In the data rows, the value 50 means zero.
Two rows play each game, the first against the second. How much does the first row win by? 20 is about a draw, 40 a big win and 0 a big loss. Wins can go round in a circle: one row can beat a second, the second a third and the third the first. Each row has two weighted sums of its numbers, A and B, taken from their middle values. A row wins by its A times the other's B, less its B times the other's A.
(35, 64, 61, 54, 48, 62, 63, 51, 51, 42)
(33, 60, 69, 55, 49, 60, 50, 59, 47, 46) >> 11
(41, 56, 62, 57, 45, 58, 57, 59, 54, 48)
(46, 44, 39, 38, 57, 37, 45, 51, 48, 64) >> 15
(65, 46, 35, 41, 50, 42, 47, 65, 55, 67)
(48, 43, 38, 37, 54, 41, 41, 44, 39, 60) >> 28
(47, 30, 48, 59, 51, 66, 76, 45, 53, 28)
(48, 46, 49, 51, 40, 61, 54, 47, 72, 54) >> 7
(44, 49, 69, 55, 52, 42, 55, 55, 46, 43)
(51, 65, 27, 55, 53, 43, 54, 36, 52, 48) >> 23
(55, 38, 40, 32, 58, 44, 43, 60, 49, 71)
(58, 46, 56, 44, 63, 50, 41, 40, 49, 56) >> 25
(47, 71, 78, 48, 35, 69, 68, 46, 43, 40)
(50, 44, 37, 33, 50, 35, 38, 44, 41, 63) >> 24
(57, 54, 47, 51, 49, 45, 41, 35, 59, 55)
(30, 74, 61, 51, 37, 67, 73, 51, 52, 46) >> 20
(44, 40, 57, 61, 47, 50, 60, 41, 48, 32)
(58, 35, 51, 55, 48, 64, 47, 68, 51, 45) >> 25
(56, 46, 54, 52, 48, 54, 49, 65, 50, 46)
(45, 47, 45, 40, 62, 46, 43, 47, 56, 69) >> 24
(50, 44, 56, 58, 56, 61, 43, 58, 49, 49)
(55, 50, 53, 61, 52, 60, 51, 65, 51, 39) >> 22
(51, 31, 56, 52, 64, 61, 60, 66, 48, 48)
(45, 56, 56, 53, 55, 37, 39, 43, 54, 49) >> 15
(52, 41, 51, 56, 71, 66, 50, 65, 46, 45)
(40, 46, 32, 48, 57, 33, 42, 55, 60, 63) >> 16
(46, 46, 57, 52, 55, 56, 53, 56, 52, 49)
(41, 52, 34, 40, 55, 34, 49, 57, 52, 66) >> 14
(51, 47, 45, 47, 50, 52, 52, 35, 46, 49)
(49, 63, 54, 54, 63, 37, 39, 41, 56, 53) >> 18
(49, 58, 55, 52, 62, 37, 48, 42, 58, 49)
(53, 34, 59, 53, 42, 36, 43, 29, 49, 39) >> 19
(47, 48, 31, 40, 49, 41, 43, 49, 48, 66)
(46, 39, 35, 39, 55, 39, 55, 35, 43, 54) >> 25
(43, 51, 56, 51, 36, 47, 65, 51, 41, 41)
(62, 50, 55, 47, 53, 43, 37, 27, 49, 50) >> 21
(51, 49, 36, 38, 46, 39, 39, 52, 47, 65)
(56, 45, 36, 32, 55, 31, 48, 54, 44, 71) >> 23
(43, 63, 46, 51, 56, 44, 37, 47, 60, 57)
(46, 49, 45, 54, 38, 53, 56, 52, 77, 54) >> 21
(43, 51, 43, 53, 61, 49, 48, 40, 67, 55)
(40, 64, 66, 55, 42, 45, 59, 66, 59, 48) >> 21
(57, 67, 47, 49, 49, 81, 48, 38, 32, 50)
(47, 52, 35, 41, 58, 43, 43, 54, 55, 71) >> 24
(52, 49, 46, 61, 58, 62, 49, 69, 50, 48)
(51, 29, 38, 41, 65, 30, 58, 40, 48, 43) >> 19
(46, 50, 49, 48, 57, 50, 39, 39, 53, 58)
(45, 46, 49, 50, 66, 66, 45, 57, 51, 54) >> 24
(58, 32, 50, 56, 58, 48, 50, 52, 44, 39)
(53, 44, 44, 50, 47, 42, 53, 28, 49, 44) >> 20
(46, 47, 47, 54, 38, 59, 59, 49, 73, 50)
(45, 42, 38, 31, 58, 39, 37, 52, 49, 75) >> 1
(55, 43, 30, 39, 51, 39, 37, 56, 51, 72)
(45, 46, 45, 68, 27, 66, 56, 52, 70, 43) >> 28
(52, 42, 30, 39, 58, 45, 33, 61, 44, 67)
(53, 48, 50, 55, 55, 67, 48, 72, 34, 45) >> 14
(50, 71, 49, 56, 61, 37, 29, 38, 57, 54)
(51, 58, 56, 54, 53, 42, 40, 35, 56, 47) >> 19
(41, 57, 67, 55, 47, 58, 47, 50, 51, 46)
(55, 40, 40, 35, 55, 39, 49, 64, 55, 68) >> 16
(45, 68, 37, 54, 54, 42, 33, 40, 64, 59)
(70, 50, 53, 57, 53, 63, 49, 63, 39, 43) >> 14
(55, 38, 47, 56, 50, 63, 72, 45, 48, 32)
(43, 71, 44, 57, 57, 37, 37, 41, 63, 55) >> 26
(42, 44, 42, 38, 46, 37, 48, 56, 45, 66)
(46, 47, 28, 44, 52, 38, 43, 65, 48, 61) >> 8
(60, 54, 61, 46, 59, 39, 33, 40, 48, 54)
(59, 39, 47, 62, 58, 66, 41, 65, 44, 41) >> 17
(59, 44, 52, 52, 42, 59, 54, 66, 52, 44)
(50, 49, 30, 33, 54, 44, 48, 58, 50, 70) >> 28
(57, 50, 30, 47, 54, 38, 42, 60, 47, 64)
(45, 62, 76, 57, 48, 51, 62, 51, 51, 45) >> 29
(43, 43, 37, 38, 55, 37, 45, 53, 55, 70)
(61, 50, 55, 48, 48, 51, 51, 45, 37, 46) >> 15
(55, 69, 50, 53, 52, 39, 39, 45, 54, 57)
(49, 50, 52, 45, 56, 49, 35, 49, 48, 60) >> 32
(29, 68, 72, 63, 40, 54, 48, 63, 53, 37)
(47, 53, 31, 36, 53, 36, 38, 58, 53, 74) >> 20
(38, 71, 63, 50, 49, 56, 69, 44, 56, 49)
(56, 45, 56, 52, 57, 49, 47, 57, 43, 47) >> 19
(56, 34, 37, 56, 33, 57, 59, 41, 35, 29)
(56, 37, 44, 50, 53, 58, 43, 68, 36, 48) >> 31
(41, 64, 49, 51, 51, 38, 39, 42, 53, 55)
(59, 42, 46, 56, 57, 45, 38, 50, 46, 44) >> 17
(50, 53, 50, 46, 49, 34, 46, 44, 53, 54)
(58, 43, 53, 43, 46, 41, 58, 38, 39, 45) >> 18
(52, 59, 47, 46, 44, 55, 63, 27, 42, 47)
(67, 49, 37, 47, 54, 51, 47, 46, 43, 55) >> 27
(65, 51, 50, 60, 56, 47, 41, 63, 50, 43)
(43, 60, 46, 53, 61, 37, 32, 49, 54, 56) >> 34
(35, 66, 70, 57, 36, 38, 62, 59, 54, 41)
(30, 61, 50, 60, 41, 35, 62, 54, 59, 38) >> 19
(43, 64, 65, 59, 47, 47, 51, 58, 52, 44)
(52, 43, 52, 52, 66, 53, 50, 60, 51, 47) >> 20
(44, 65, 65, 54, 40, 70, 58, 58, 44, 46)
(56, 37, 40, 45, 50, 40, 49, 31, 54, 45) >> 21
(56, 56, 56, 44, 43, 59, 60, 25, 37, 49)
(43, 43, 67, 54, 50, 44, 58, 62, 48, 39) >> 20
(45, 37, 45, 54, 29, 53, 49, 48, 66, 53)
(54, 56, 52, 50, 48, 38, 38, 31, 41, 52) >> 12
(42, 39, 37, 37, 46, 49, 44, 60, 54, 55)
(37, 62, 46, 56, 55, 37, 35, 40, 60, 51) >> 21
(47, 57, 49, 62, 33, 68, 57, 33, 75, 46)
(52, 49, 35, 34, 59, 45, 40, 57, 46, 70) >> 15
(42, 55, 46, 52, 56, 48, 38, 47, 58, 56)
(56, 45, 36, 37, 59, 38, 43, 52, 46, 66) >> 15
(53, 40, 51, 56, 54, 61, 50, 66, 48, 46)
(48, 40, 64, 49, 56, 44, 60, 48, 54, 46) >> 20
(41, 63, 73, 57, 52, 54, 58, 64, 44, 42)
(51, 62, 59, 45, 49, 52, 61, 51, 57, 56) >> 20
(50, 44, 50, 62, 51, 62, 40, 71, 50, 45)
(52, 45, 47, 56, 52, 59, 51, 66, 40, 45) >> 19
(40, 56, 49, 51, 47, 38, 39, 39, 56, 52)
(59, 47, 50, 56, 65, 58, 60, 71, 42, 41) >> 19
(53, 41, 39, 55, 32, 62, 60, 50, 65, 50)
(38, 45, 38, 38, 56, 39, 44, 56, 52, 60) >> 18
(50, 45, 34, 43, 65, 44, 41, 55, 49, 64)
(58, 55, 48, 48, 49, 63, 42, 46, 36, 51) >> 15
(41, 73, 56, 59, 65, 47, 23, 47, 57, 54)
(35, 66, 61, 52, 38, 65, 57, 53, 54, 45) >> 21
(51, 38, 54, 50, 58, 60, 51, 68, 48, 49)
(60, 72, 40, 44, 37, 80, 44, 50, 29, 55) >> 20
(57, 47, 41, 28, 52, 29, 41, 52, 43, 75)
(53, 50, 31, 42, 59, 43, 47, 65, 51, 65) >> 11
(56, 55, 28, 37, 63, 40, 45, 70, 55, 69)
(43, 60, 66, 60, 45, 56, 51, 51, 61, 41) >> 13
(49, 55, 43, 48, 41, 61, 61, 52, 79, 60)
(53, 55, 33, 31, 56, 29, 41, 55, 37, 72) >> 26
(65, 40, 40, 51, 58, 43, 42, 57, 41, 46)
(50, 57, 49, 49, 57, 40, 38, 40, 52, 57) >> 28
(58, 42, 51, 46, 49, 53, 39, 60, 43, 53)
(53, 50, 33, 46, 58, 38, 38, 61, 52, 63) >> 20
(50, 45, 61, 51, 55, 54, 43, 55, 48, 47)
(44, 32, 50, 58, 29, 53, 62, 40, 42, 28) >> 26
(49, 60, 55, 48, 48, 44, 38, 37, 51, 54)
(36, 50, 50, 53, 29, 65, 58, 53, 74, 50) >> 24
(55, 43, 38, 32, 54, 38, 42, 58, 47, 71)
(35, 30, 50, 60, 21, 62, 64, 40, 47, 24) >> 25
(54, 52, 49, 49, 61, 48, 34, 38, 60, 56)
(47, 30, 46, 57, 44, 65, 71, 50, 43, 32) >> 26
(47, 44, 57, 54, 48, 56, 62, 45, 64, 40)
(51, 63, 43, 51, 63, 45, 44, 44, 65, 58) >> 23
(40, 58, 62, 52, 52, 48, 61, 46, 45, 40)
(30, 61, 70, 56, 42, 44, 46, 65, 51, 46) >> 16
(66, 50, 56, 50, 51, 60, 40, 53, 48, 53)
(54, 46, 54, 54, 57, 58, 44, 63, 43, 47) >> 21
(42, 32, 49, 64, 49, 65, 66, 48, 44, 26)
(53, 37, 55, 55, 49, 60, 35, 58, 42, 46) >> 9
(46, 51, 53, 52, 54, 54, 51, 54, 47, 48)
(52, 42, 56, 46, 57, 53, 43, 57, 40, 50) >> 19
(52, 53, 50, 47, 58, 48, 34, 43, 50, 60)
(49, 45, 36, 40, 60, 42, 49, 66, 48, 68) >> 18
(42, 67, 57, 55, 38, 64, 58, 60, 50, 42)
(56, 41, 33, 39, 59, 39, 43, 50, 49, 67) >> 25
(42, 68, 69, 58, 47, 59, 56, 56, 54, 45)
(62, 52, 48, 53, 60, 55, 46, 63, 44, 46) >> 22
(46, 47, 42, 53, 27, 59, 55, 48, 71, 55)
(44, 52, 43, 52, 30, 60, 61, 39, 75, 51) >> 25
